The rows of Y fall into a few groups, and each row is roughly a mix of its group's hidden directions.
Y, 83 rows:
[[ 20  -5 -25 -10 -15 -29 -36 -14 -32 -21  17  -8]
 [-27  33 -28 -18  24 -14  16   2  17   1 -31 -17]
 [ 22   3  17  17  17 -25   8   8   4  44 -37   1]
 [ 24 -15 -13  -3 -23  25  -1 -44 -11 -18  27  15]
 [-27   6  -7  -4  43 -36   3  31  21   3   0   8]
 [-10  -8  10  25  29 -17  -1  45  -1   9 -36  -5]
 [-15  18 -19   7  40   6  -9  -8 -50  -4  13  -2]
 [ 13   7  -4  10  15   2  34  30  -4 -35 -23 -33]
 [ -4 -14  13 -12   4 -18  -2 -10 -64   4 -19   4]
 [ -9  11 -14 -10 -27 -23 -32 -16 -44  -8 -17  -9]
 [ 31 -14   5  21  23 -29   1 -21 -22 -16  -4  37]
 [ -3   1  13  19 -24  10 -38 -22 -44  10   2  17]
 [  5  23  28 -26 -30  -6 -23 -15  -2  37  20  -2]
 [ -1  18 -33 -33  24  12  -8  25  31 -20   9 -12]
 [  2  31  12  -7 -38  17  29 -16   0 -27  -7 -27]
 [-34 -10 -16   1  32 -24   6  10  26 -17  23  28]
 [  6  -5 -25   4 -23  11 -32 -34   2 -17  -7 -39]
 [-18  43  10 -13 -29   3  28  -9  11 -17 -15 -27]
 [ -7  23  28 -14 -32   3 -24  -4  -3  46  -8 -11]
 [  3  -1  16 -11  44 -11  47  25   4  -3  11   6]
 [-30   1  11  -2  22 -40 -11   7  20   9  22  35]
 [ 22  25   2   3  -4 -43  -1   4 -44  13  -8 -19]
 [-20   5   4  -1 -26  37  10  -5  34 -34  18  14]
 [-15 -19  40  35  -2 -19 -16  22  -3  13  -8  26]
 [  9 -24  -6 -12  -2  -3 -22 -23 -55 -24   1   3]
 [ 20 -23  10 -11 -37 -21 -33 -26   3  -9  -9  26]
 [-11  17   2 -29  24 -31   6  24  23  -1  39  -3]
 [ -1   7   1  35 -17  21  13   4  48 -12 -22  18]
 [-11  25 -14  -1 -27  17   3   5  32 -33  37  -4]
 [ 25  33   7  19  27  -1  26  10 -26  15  -8 -30]
 [ 26   7 -14   1 -23 -21 -28  -3  50   0  19   0]
 [  1  11  19 -13 -27  -3  17 -18  10 -31  49   9]
 [-20 -25  23 -16  20  29  13  -1  37  26  -5  16]
 [  0  11 -10 -42 -10 -25   8  35  35 -11 -13   1]
 [-12 -16 -13  13  12 -16  -2 -36   5 -19  13  50]
 [ -1  21 -24 -38  -7   9 -47  13  -5 -23   5  -4]
 [ -8  14 -22   0  -8  23   1  -5 -24 -49  31 -14]
 [-21  11 -16 -31   1  -9   4 -19  26 -11  48  14]
 [ -8   6  -9 -21 -17 -51  10  -2 -25 -12 -28 -18]
 [ 16  -4  12  -7  30  47 -12  11  14 -10  36   8]
 [ 12  21  10 -13  23  20  20  -5 -41  -8  24 -31]
 [-23  21 -21  19  21  12   9  23  25  30   1  32]
 [  2   6   0 -27  13   0  18  42  47  -1   4  16]
 [-41 -10  -4 -33  21  -7   3  12 -37  13  18  -9]
 [  0  -8  15  39   2  33   6  -1  26  31  11  28]
 [ 13  -2  30 -23   8  20  -3  37  21   2  23  33]
 [ -2 -17  18 -33 -14   5  -9 -26 -48 -20  13   6]
 [  8 -16  -5  -5 -34  33 -26 -36  -9  20  15  12]
 [ 21  -7  23 -45   8  -2  10  33  21 -22  14   2]
 [ 40 -10 -21 -15  18   5 -28 -11 -23  35  -6  -5]
 [  4 -24 -21  -5 -31 -30 -42 -13  -1 -17   0  19]
 [  8 -13   7  12 -42   0 -33 -36 -25  -5 -10 -15]
 [  4  -3 -18  -1  -6  13  10  12  67   2  -5  -9]
 [  0   2 -14 -11 -21  36 -22  -7  -7  39 -25 -25]
 [ -7  20  39  22 -33   4  20  10  -6 -14 -30 -17]
 [  9 -36 -44   6  23  27   8   9   1 -26   9  -5]
 [  7   7   3 -22 -23   9 -13  -7  49  -9  40   1]
 [ 10   9  40   1 -15  -3 -18  31 -10  37 -14 -22]
 [ 21  -2  35 -14 -27 -36  -8 -15 -11  22 -20  16]
 [-20 -30   1 -32  -4 -13 -18 -14 -48  -7   4  10]
 [  6  -8   6  -5 -20 -18 -17 -30 -49 -18  -8 -24]
 [ 23   9  -4  17  30 -30   3  12 -27  32 -23 -19]
 [ -8   5  -2   6 -23 -15 -29 -24 -55  -1 -11  -2]
 [ 10 -16 -22 -14  -6  15 -27 -22 -17 -41  32  -5]
 [  8   3  -4 -25  33  14  21  32  40 -11  17  -1]
 [  6  25 -22  -3  -9  10  28 -35  -7 -29 -33 -14]
 [ -4  18 -38 -38   0 -14 -20   6  -1 -28 -10 -27]
 [-19  15 -19   0  -1 -36  -1 -12 -51  -2 -20  -9]
 [ 33 -17 -33  -6  15   8 -20 -36 -22  16  -6  16]
 [ -8  19  -6 -23  12  -8 -28   5 -56 -15   7   5]
 [ 23  -7   0  39 -24  -1  -8 -13   7 -20 -40  23]
 [-26 -20  17 -45   3  19  -1  -6  25  12  30   9]
 [ 20 -25   5   4 -28  10   4 -14  50  -8  -6 -26]
 [  3  -4  -5  17 -36  35  19 -31  -9 -31 -16  -4]
 [ 12 -16 -33 -13  43 -10 -27   0  -4  31  -1  12]
 [  3 -15  37  -1 -21 -16   3  -9  12  25 -38  30]
 [-15 -41   4 -15 -11  -7 -24  -8  34  13 -12  33]
 [ 13  22  15 -20 -36   5 -16 -42 -10  24   8   4]
 [  2 -33  -3  -6  -9  18 -18 -28 -34 -37  -4  17]
 [ -7   4 -32  32  18  30 -17 -34 -11   0   7 -23]
 [ 14  15  -8  22   1 -27   4   4 -55  -4 -25 -11]
 [-19 -26 -45 -12   8  38 -10  10  17   6  14 -11]
 [ 12 -35  18 -27 -10 -15 -29 -21  21  20  -3  23]]
Here is one row of each group, with its name. Which group are the others in?
[ 22  -9   9 -20  12  -1 -25  37  -4  36  24 -20]  <97>
[ 11 -14  -7  22  11  34  13  -8  53   4  10 -14]  <39>
[ 23  17   2  -9  -3  -9  -8   5  56  21  27 -10]  <82>

[ -2  -3   1  12   0 -14  -7 -33 -59  -9  -5 -19]  <39>
[ 10  23  29 -18 -12  -3  18 -12 -53  -9   8 -12]  <82>
[  8  -4  -5   0  40 -11   3   5 -52  19 -11 -21]  <82>
[ -3  27 -19 -28  37 -37  17  -2  15 -14  14   2]  <97>
[ 20  14  19 -24   4 -13 -27  18  -9  49   4 -17]  <97>
[ -1 -11   2 -13 -24   9 -22 -34   3  12  44  29]  <97>
[ 11 -12 -22 -11  -2 -27 -31 -12 -49 -16  10  -8]  <82>
[ 12  -8 -14 -30  -9 -24  12  -4  17 -31 -13 -44]  <39>
[-11  33  15 -28 -37  10  15 -10  14  -9  28 -21]  <97>
